m =
[[ 11.831  19.163 -12.578  11.724]
 [ -3.628 -22.541 -14.454  15.515]
 [-16.223  -2.153  17.743  -4.583]
 [ -3.622   9.593   3.305   0.729]
 [ -5.866  -3.314   9.248 -13.400]
 [  7.410   0.971 -17.645   2.745]
 [  5.758   6.569  10.136 -20.773]
 [ -3.880 -14.986   4.016   4.522]]
m[-8][0]	11.831
m[4][3]	-13.400
m[5][-1]	2.745
m[-2][2]	10.136
m[:, 3]	[11.724, 15.515, -4.583, 0.729, -13.400, 2.745, -20.773, 4.522]
m[-4]	[-5.866, -3.314, 9.248, -13.400]
m[-1][0]	-3.880
m[3][3]	0.729
m[:, -3]	[19.163, -22.541, -2.153, 9.593, -3.314, 0.971, 6.569, -14.986]
m[-8][-2]	-12.578
m[:, 2]	[-12.578, -14.454, 17.743, 3.305, 9.248, -17.645, 10.136, 4.016]
m[-6][0]	-16.223
m[-7][3]	15.515
m[-2][3]	-20.773
m[-8][1]	19.163
m[6][1]	6.569
m[6]	[5.758, 6.569, 10.136, -20.773]
m[:, 0]	[11.831, -3.628, -16.223, -3.622, -5.866, 7.410, 5.758, -3.880]
m[2][-1]	-4.583

W =
[[-3.98 -4.46  2.73 -4.50 -2.24 -3.63 -3.26  3.47 -1.22  0.70 -4.40 -4.63
  -2.85  4.03  4.24]
 [-0.74  0.57 -0.88  0.44  0.70  2.34 -2.89 -1.32  3.66  4.60 -3.79  0.66
   1.61  2.15  3.19]
 [ 4.46 -3.09  4.05 -3.96 -1.46  4.13  4.08 -2.47 -3.23 -1.18 -1.81 -0.47
   4.45 -2.32  3.22]
 [ 0.69  0.18 -4.47 -1.99  1.70 -2.99  0.47  2.96  3.53  2.37  3.97 -0.67
   1.30  3.86 -1.71]
 [-1.50  3.38  3.83  3.81 -2.38 -2.99 -4.42  0.64 -1.75 -0.90 -3.94  1.61
   1.77  1.48  1.32]
 [ 2.21  2.03 -3.64 -3.79  1.28  0.75 -4.19  2.28 -3.51 -1.34 -4.06  1.87
   3.83 -2.96 -4.18]]
Rows and columns are counted from 0.
(0, 0) => -3.98
(2, 1) => -3.09
(1, 13) => 2.15
(5, 6) => -4.19
(4, 4) => -2.38
(2, 13) => -2.32
(1, 1) => 0.57
(5, 3) => -3.79
(2, 0) => 4.46
(5, 4) => 1.28
(1, 9) => 4.60
(3, 10) => 3.97
(4, 6) => -4.42
(4, 11) => 1.61
(4, 12) => 1.77
(2, 12) => 4.45
(5, 10) => -4.06
(1, 0) => -0.74
(0, 2) => 2.73
(1, 6) => -2.89
(2, 14) => 3.22
(4, 10) => -3.94
(5, 13) => -2.96
(0, 9) => 0.70
(1, 12) => 1.61
(4, 0) => -1.50
(2, 4) => -1.46
(5, 0) => 2.21
(1, 7) => -1.32
(3, 3) => -1.99
(4, 7) => 0.64
(0, 1) => -4.46
(0, 13) => 4.03
(2, 8) => -3.23
(0, 10) => -4.40

data = [ 73 548 883 179]
data[0]	73
data[2]	883
data[3]	179

x =
[[-0.82 -0.83 -1.13 -2.03]
 [-1.29 -0.42 -1.27 -0.74]
 [-1.05 -4.64 -1.98  1.63]
 [ 0.22 -2.03 -2.50  1.50]
 [ 0.47 -1.21 -2.10 -0.06]
 [-1.61 -0.38 -0.74 -1.27]
 [-1.69 -2.11 -1.58 -1.98]
 [ 1.39 -2.49 -0.43 -3.38]
 [ 1.68  0.35 -1.82  1.38]
 [-1.34 -0.60 -0.50 -1.38]
 [-1.70 -0.38 -1.78 -1.09]
 [ 1.71  0.60 -1.03  1.17]
 [-0.91 -2.38  0.89 -2.10]]
x[0][0] = -0.82
x[5][1] = -0.38
x[:, 3] = [-2.03, -0.74, 1.63, 1.50, -0.06, -1.27, -1.98, -3.38, 1.38, -1.38, -1.09, 1.17, -2.10]
x[0][1] = -0.83
x[:, 2] = [-1.13, -1.27, -1.98, -2.50, -2.10, -0.74, -1.58, -0.43, -1.82, -0.50, -1.78, -1.03, 0.89]
x[7][3] = -3.38
x[9][2] = -0.50
x[5][2] = -0.74
x[2] = [-1.05, -4.64, -1.98, 1.63]
x[5] = [-1.61, -0.38, -0.74, -1.27]
x[12][2] = 0.89
x[8][0] = 1.68
x[1][2] = -1.27
x[10][3] = -1.09
x[4] = [0.47, -1.21, -2.10, -0.06]
x[8][1] = 0.35
x[10][2] = -1.78
x[11][1] = 0.60
x[2][1] = -4.64
x[3][0] = 0.22
x[9][1] = -0.60
x[3][1] = -2.03
x[5][0] = -1.61
x[3][3] = 1.50
x[6][1] = -2.11
x[7][1] = -2.49
x[12][1] = -2.38
x[6] = [-1.69, -2.11, -1.58, -1.98]
x[7] = [1.39, -2.49, -0.43, -3.38]
x[:, 0] = [-0.82, -1.29, -1.05, 0.22, 0.47, -1.61, -1.69, 1.39, 1.68, -1.34, -1.70, 1.71, -0.91]
x[6][2] = -1.58
